In the rows, 128 means zero.
Each path below is one point turned by a fixed rotation once a step. After each direction that follows a path, write how fast that rotation turns it, in degrees a step (0 if it stays still).
Each turn is a multiple of 5 degrees from 10 to 175, or 0.
Each row of a path follows its step; steps can be skipped.

step 3: [116 122 129 142 125 122 126 125 127 119 133 127 124 126 130 139 132 124
 130 125 125 131 137 128 131 134 131 122 139 134 123 129 131 137 130 132
 130 133 143 121 128 125 128]
step 4: [117 138 121 122 120 130 121 129 126 136 123 135 122 124 130 124 136 120
 122 135 125 134 127 123 122 127 123 122 128 131 125 130 127 125 133 140
 121 119 126 116 125 133 127]
step 5: [121 117 130 124 130 123 129 121 125 123 123 141 126 129 129 134 129 123
 123 144 122 127 126 133 132 123 125 138 132 118 129 122 129 137 128 135
 134 126 130 137 128 130 129]
step 6: [120 120 125 122 132 120 125 142 131 124 131 120 128 129 119 131 124 124
 127 133 126 134 133 127 143 126 133 119 135 133 128 135 124 133 134 136
 124 127 130 124 125 119 130]
step 9: [131 124 122 128 129 121 129 127 132 124 132 126 134 124 132 138 120 132
 125 143 125 137 120 127 135 121 126 121 134 139 128 136 135 138 129 129
 124 127 120 136 128 128 132]
step 10: [125 122 122 125 135 126 144 129 136 128 123 124 134 126 122 119 138 136
 127 130 121 133 133 127 127 125 133 130 124 131 140 135 132 126 129 132
 135 118 126 117 124 126 124]
step 13: [126 127 124 130 133 117 138 120 133 125 121 136 139 119 136 129 132 136
 130 127 127 131 122 122 129 128 136 127 136 130 122 126 136 130 121 126
 135 118 136 125 128 131 123]
step 14: [120 130 128 125 136 116 132 131 126 131 124 129 131 131 125 127 116 122
 124 137 134 123 135 132 120 133 125 128 121 136 133 132 126 124 133 121
 122 118 136 118 124 132 128]
step 15: [130 126 136 126 135 130 128 122 127 123 133 132 126 132 131 127 128 131
 144 137 134 122 126 124 119 124 124 137 141 138 127 131 131 134 127 142
 131 130 134 125 125 129 135]
[128 130 129 128 127 130 130 128 129 127 130 128 127 131 130 130 131 128
 128 130 128 125 128 127 127 130 124 126 127 128 129 129 127 126 128 127
 127 130 130 124 125 127 127]
100

step 0: [117 129 120 120 126 120 131 126 131 127 128 130 126 128 126 127 126 135
 130 133 133 128 129 130 132 115 133 126 138 126 132 116 127 127 129 130
 129 129 140 124 131 130 126]
step 3: [135 131 126 128 118 126 131 122 128 123 122 135 124 137 124 131 130 129
 132 130 136 129 128 120 134 132 133 134 119 130 134 120 116 128 132 134
 121 132 129 126 131 122 130]
step 4: [128 134 139 138 123 126 133 122 121 126 130 128 130 128 125 121 130 133
 128 122 130 129 118 121 132 125 133 135 133 126 121 126 133 133 126 119
 131 130 132 119 132 134 129]
step 5: [129 124 129 130 125 128 125 124 127 128 131 132 131 121 125 125 131 119
 138 127 129 120 127 133 121 122 130 133 131 130 143 130 137 131 125 114
 127 126 127 132 126 127 136]
step 6: [125 128 133 114 129 123 126 136 127 134 126 131 126 125 127 122 132 123
 130 127 137 126 134 121 127 126 126 131 121 126 134 132 122 120 126 128
 117 129 127 126 121 138 122]
step 8: [126 124 123 134 128 134 126 122 119 133 129 121 125 128 132 122 133 131
 132 132 126 114 125 134 132 125 128 127 128 130 125 130 131 134 133 131
 116 120 131 123 137 124 128]
step 11: [126 135 129 131 129 127 126 126 118 124 134 126 124 133 131 128 122 136
 146 128 120 131 122 136 124 124 132 125 121 134 132 134 121 125 127 129
 127 131 129 132 127 130 123]
step 13: [119 120 117 126 127 117 126 131 139 126 137 129 124 126 125 129 124 122
 125 132 130 128 126 133 126 125 131 121 133 125 129 124 134 123 137 125
 132 127 129 120 128 130 122]
step 17: [121 135 136 137 128 122 134 130 123 127 131 133 132 139 124 128 129 122
 131 125 129 125 125 127 130 129 127 133 133 121 129 133 131 125 132 128
 139 133 130 115 122 130 131]
[128 125 126 129 127 127 128 127 129 125 130 127 129 128 129 129 125 127
 132 128 128 129 129 131 126 130 129 131 127 129 128 126 126 126 128 128
 131 129 128 128 126 129 130]
170
